[[ 0.94 -0.83  0.47]
 [-1.50  1.48 -1.50]
 [-1.17  1.49 -2.46]
 [ 2.11 -2.18  2.48]
 [ 0.72 -0.54  0.00]
 [-3.04  3.43 -4.64]
 [-2.32  2.59 -3.48]
 [-1.11  0.94 -0.41]
 [ 2.47 -2.84  3.91]
 [ 2.90 -3.22  4.25]
 [-1.67  1.68 -1.79]
 [ 1.74 -2.08  3.16]]
->
[[ 0.47  0.94 -0.83]
 [-1.50 -1.50  1.48]
 [-2.46 -1.17  1.49]
 [ 2.48  2.11 -2.18]
 [ 0.00  0.72 -0.54]
 [-4.64 -3.04  3.43]
 [-3.48 -2.32  2.59]
 [-0.41 -1.11  0.94]
 [ 3.91  2.47 -2.84]
 [ 4.25  2.90 -3.22]
 [-1.79 -1.67  1.68]
 [ 3.16  1.74 -2.08]]

[[ 1.22  0.55 -3.92 -1.21 -1.27  0.84 -2.39 -3.45  1.60  0.54 -2.29  0.54
  -2.14]
 [ 1.38  0.50 -2.69 -0.60 -0.48  0.78 -1.26 -2.09  1.58  0.52 -1.39  0.75
  -1.45]
 [ 0.95 -0.83 -2.48  1.27  1.76 -1.42  1.51  1.02 -0.28 -1.13  0.60  1.13
  -3.13]
 [-0.96 -0.49  3.28  1.19  1.30 -0.78  2.26  3.15 -1.36 -0.55  2.10 -0.35
   1.75]
 [-1.23 -0.31  3.96  0.82  0.72 -0.50  1.78  2.89 -1.29 -0.34  1.93 -0.68
   2.44]
 [ 1.19 -0.20 -2.59  0.35  0.70 -0.35  0.21 -0.44  0.64 -0.31 -0.38  1.00
  -2.38]
 [-0.84 -0.73  2.12  1.21  1.47 -1.20  2.22  2.83 -1.53 -0.89  1.87 -0.16
   0.62]]
->
[[-2.14  1.22  0.55 -3.92 -1.21 -1.27  0.84 -2.39 -3.45  1.60  0.54 -2.29
   0.54]
 [-1.45  1.38  0.50 -2.69 -0.60 -0.48  0.78 -1.26 -2.09  1.58  0.52 -1.39
   0.75]
 [-3.13  0.95 -0.83 -2.48  1.27  1.76 -1.42  1.51  1.02 -0.28 -1.13  0.60
   1.13]
 [ 1.75 -0.96 -0.49  3.28  1.19  1.30 -0.78  2.26  3.15 -1.36 -0.55  2.10
  -0.35]
 [ 2.44 -1.23 -0.31  3.96  0.82  0.72 -0.50  1.78  2.89 -1.29 -0.34  1.93
  -0.68]
 [-2.38  1.19 -0.20 -2.59  0.35  0.70 -0.35  0.21 -0.44  0.64 -0.31 -0.38
   1.00]
 [ 0.62 -0.84 -0.73  2.12  1.21  1.47 -1.20  2.22  2.83 -1.53 -0.89  1.87
  -0.16]]

[[-2.82 -1.44 -0.98 -0.06  0.60 -0.14  0.63 -1.38  2.04  0.42 -0.93 -2.04
   0.39 -1.30]
 [-2.06 -0.60  4.19  1.74 -3.08  0.92  0.61 -1.09 -0.30  1.44 -0.75 -2.08
  -0.42 -1.57]]
->
[[-1.30 -2.82 -1.44 -0.98 -0.06  0.60 -0.14  0.63 -1.38  2.04  0.42 -0.93
  -2.04  0.39]
 [-1.57 -2.06 -0.60  4.19  1.74 -3.08  0.92  0.61 -1.09 -0.30  1.44 -0.75
  -2.08 -0.42]]

[[ 1.45  0.98 -1.91  1.00  2.40  2.89 -2.88  2.41  3.40  0.97  1.45  3.38
   2.89  2.92  0.48]
 [ 1.45  0.97 -1.91  0.99  2.41  2.89 -2.88  2.40  3.39  0.97  1.44  3.37
   2.89  2.91  0.48]
 [-0.67 -2.16 -1.43 -4.39  3.84 -0.65  1.55  1.61 -2.86 -2.91 -2.91 -2.13
   3.12 -5.13 -5.16]]
->
[[ 0.48  1.45  0.98 -1.91  1.00  2.40  2.89 -2.88  2.41  3.40  0.97  1.45
   3.38  2.89  2.92]
 [ 0.48  1.45  0.97 -1.91  0.99  2.41  2.89 -2.88  2.40  3.39  0.97  1.44
   3.37  2.89  2.91]
 [-5.16 -0.67 -2.16 -1.43 -4.39  3.84 -0.65  1.55  1.61 -2.86 -2.91 -2.91
  -2.13  3.12 -5.13]]

[[ 1.02 -2.52 -0.29 -2.25 -2.83]
 [ 0.44 -1.17  0.88 -0.32 -0.92]
 [ 0.38  1.43  4.78 -0.24 -1.50]
 [-0.28  2.57  4.37  0.27 -1.30]
 [-0.89  2.25 -0.70  2.73  3.81]
 [-0.05 -2.94 -5.44 -0.37  1.20]
 [ 0.38  1.90  4.47 -1.53 -3.56]]
->
[[-2.83  1.02 -2.52 -0.29 -2.25]
 [-0.92  0.44 -1.17  0.88 -0.32]
 [-1.50  0.38  1.43  4.78 -0.24]
 [-1.30 -0.28  2.57  4.37  0.27]
 [ 3.81 -0.89  2.25 -0.70  2.73]
 [ 1.20 -0.05 -2.94 -5.44 -0.37]
 [-3.56  0.38  1.90  4.47 -1.53]]

[[ 0.30  1.26  0.89  0.29  0.76]
 [ 4.38 -3.33  1.28 -3.38 -1.98]
 [-0.38 -0.63  0.20  0.29 -0.41]]
->
[[ 0.76  0.30  1.26  0.89  0.29]
 [-1.98  4.38 -3.33  1.28 -3.38]
 [-0.41 -0.38 -0.63  0.20  0.29]]
---
[[-3.17  4.03  3.05 -2.99 -1.75]
 [ 3.96 -3.15 -3.95  4.03 -1.35]
 [ 3.67 -3.54 -3.48  2.98 -2.15]
 [-3.00  3.52  3.26 -3.89 -0.19]
 [ 2.02 -3.02 -2.93  3.10 -0.45]]
->
[[-3.17  4.03]
 [ 3.96 -3.15]]

[[ 1.40 -1.51 -5.55]
 [ 5.10  0.99 -4.60]]
->
[[ 1.40 -1.51]
 [ 5.10  0.99]]

[[-3.44 -2.87 -2.92]
 [-4.29 -2.28 -4.73]
 [ 4.66  5.38  3.79]]
->
[[-3.44 -2.87]
 [-4.29 -2.28]]

[[-1.55  3.80  1.10  0.01 -0.49]
 [-2.09  4.98  1.45  0.00 -0.80]]
->
[[-1.55  3.80]
 [-2.09  4.98]]

[[ 2.44  0.61 -1.15]
 [ 3.86  1.64 -1.30]
 [ 5.20  3.22 -1.12]
 [-0.24 -1.50  1.08]]
->
[[2.44 0.61]
 [3.86 1.64]]

[[-5.38 -0.83]
 [ 2.50  5.59]
 [ 0.70  1.61]]
->
[[-5.38 -0.83]
 [ 2.50  5.59]]

[[-3.65  1.63]
 [-0.99 -2.46]
 [ 3.16  3.81]
 [ 4.07  3.35]
 [-2.88 -2.97]]
->
[[-3.65  1.63]
 [-0.99 -2.46]]

[[ 3.97  0.07  0.39 -0.54]
 [ 4.08  0.03 -0.67 -0.42]
 [ 2.18 -0.14 -2.54 -0.12]
 [-3.17  0.04  0.52  0.24]]
->
[[3.97 0.07]
 [4.08 0.03]]
